In the rows, 128 means zero.
Named turns come first, each shown by rows before and after it. Which turns, in which order, take the first row of each pair that follows to the second? Write the first one first, as in the answered first pair.
Zed (before |-> after):
[131 137 134  99  88 137 173 111 137 117 161 128 136  69] |-> [130 121 132 102  89 156 140 100 125 102 133 111 132  58]
[140 165 109 133 151 141 129 173  92 175  97 130  92 161] |-> [143 171 110 125 147 144 146 178  97 182 109 133  87 156]
[124 135 123 127 108 108 163 122 153 151 169 125 118 139] |-> [125 132 110 113 101 118 162 105 144 139 160 108 115 122]
[118 129 110  90 111 174  91 122  80 113  97 121 137 146] |-> [116 125 120 104 120 165  73 138  89 117  94 141 135 174]
fuz (before |-> after):
[138 163 108 121 141 148 139 156 107 174 113 115  99 139] |-> [140 130 151 149 133 108 106 151 157 133 159 158 153 151]
[134 136 104 142 170 160 105 178  90 170  93 136  92 178] |-> [141 118 139 157 166 112 100 179 148 154 142 180 119 194]
[112 132 133 148  88 181 109 103 125  91 127 106 167  80] |-> [119 178 122 128  92 171 192 119 126 127 155 122 134  93]
[125 154 110 123 144 134 148 163 111 157 120 127  95 146] |-> [127 114 145 150 139 105  96 153 151 117 141 159 138 147]
Fuvir (before |-> after):
[141 133 120 148 119 130 161 116 153 114 157 118 159 100] |-> [138 134 112 140 116 145 155 100 134 115 141 101 147  86]
[139 121 119  97 107 160 135 134 137 132  86 114 128 124] |-> [139 115 118 108 116 155 111 137 142 128  72 123 131 135]
[134 115 122 125  88 122 173 117 136 118 120  89 128  58] |-> [132 100 113 139  98 142 131 120 114 110  84  80 120  68]
Then:
(2 to 3 turns a pair)
[136 131 111  84 133 171 172 108 109 120 119 114  85 100] |-> [138 107 139  92 111 132 173 100 151  96 165 136 121  86] => fuz then Fuvir
[140 113 148 147 124  96  93 129 162 116 143 151 160 144] |-> [145 149 132 123 128  92 160 144 163 149 162 158 137 154] => fuz then fuz
[132  97 123 158 126 149  52 116 107 107  77 117 141 132] |-> [145 100 157 157 109  91  98 119 172 103 166 163 177 135] => fuz then Zed then fuz
[128 157 138 118  94 132 188 162 103 168 111  93  93 115] |-> [120 102 152 155  97 146  88 149 102 121  69  84 115 114] => Fuvir then fuz then fuz
[123 140 134 135 121 104 179 142 151 132 174 151 133 133] |-> [118 115 123 128 102 126 152 101 134 101 154 122 161  83] => Zed then Zed then fuz
[119 118 115 149 144 160  80 146  92 124  90 112 100 153] |-> [134 127 150 157 140  98 121 163 152 129 160 168 123 170] => Fuvir then Fuvir
[151 114 150 155 148  89 109 166 153 133 158 168 135 168] |-> [147 121 122 152 163 132  75 169 106 148  94 133 103 167] => fuz then Zed
[117 131 115 122 126 170  99 151 101 139  74  94 111 118] |-> [122  93 157 141 114 115  72 151 162 112 130 148 155 131] => fuz then fuz then Fuvir
[133 132 111 123 150 156 102 138  96 138  93 118 107 141] |-> [132 102 131 138 139 131  68 139 121 111 100 133 124 136] => fuz then fuz
[139 126 170 128 110  87 106 130 158 110 156 173 162 118] |-> [141 181 132 106 132 121 152 169 114 162 127 154  96 159] => fuz then Fuvir then fuz
[130 124 137 145 145  98 115 140 148 125 165 155 141 152] |-> [121 126 117 144 159 137  91 144 104 136 108 131 119 157] => fuz then Zed
[125 130  98 100 103 154 181  92  96 159 103 100 115 109] |-> [124  93 116 122  98 158 116  75 103 123  84  94 147  89] => fuz then fuz
[143 122 143 135 134  68  90 129 166 105 136 151 192 149] |-> [135 151  97 115 161 134  83 133  90 142  48  99 133 156] => fuz then Zed
[109 109 163 155 135 114  86 101 161  88 125 116 127 126] |-> [108 130 135 137 141 148  98  98 122 107  91  88 100 120] => fuz then fuz then fuz
[135  78 161 210 157  88  35 150 139 129 131 137 125 180] |-> [148 119 167 168 121  49 168 130 182 149 229 143 140 143] => Fuvir then Zed
[108 101 107 123  94 166 106  77 109  79  78  50 156  91] |-> [111 129  88 115 125 185 122 113  78 124  53  52 101 134] => fuz then Fuvir then Fuvir
[139 147 143 144 133  93 155 151 164 148 177 173 124 172] |-> [131 171 106 123 140 140 180 156 116 174 134 133  91 163] => fuz then fuz
[132 144 107  89  94 151 168  86 102 121 131  88 125  70] |-> [132  83 138 137 107 125  62  93 136  79 115 117 161  96] => Fuvir then fuz then fuz
[144 148 116 138  48 108 152  79 143  92  84 124 154  80] |-> [146 148 123 141  49  96 157  85 157  92 100 134 159  87] => fuz then fuz
[137 185 141 105 163 108 208 206 127 186 163 159  80 181] |-> [125  74 201 154 133  83  48 141 174  78 157 173 179 136] => Fuvir then fuz
[172 126 118 139 154  91 147 178 140 122 167 181 126 167] |-> [160  96 119 151 157 120  71 174 109 103 113 164 126 165] => fuz then Zed
[121  94 140 163 169 125  49 157 120 123  80 155 141 193] |-> [128 156 120 132 174 125 152 185 107 183 108 161  96 208] => fuz then Fuvir
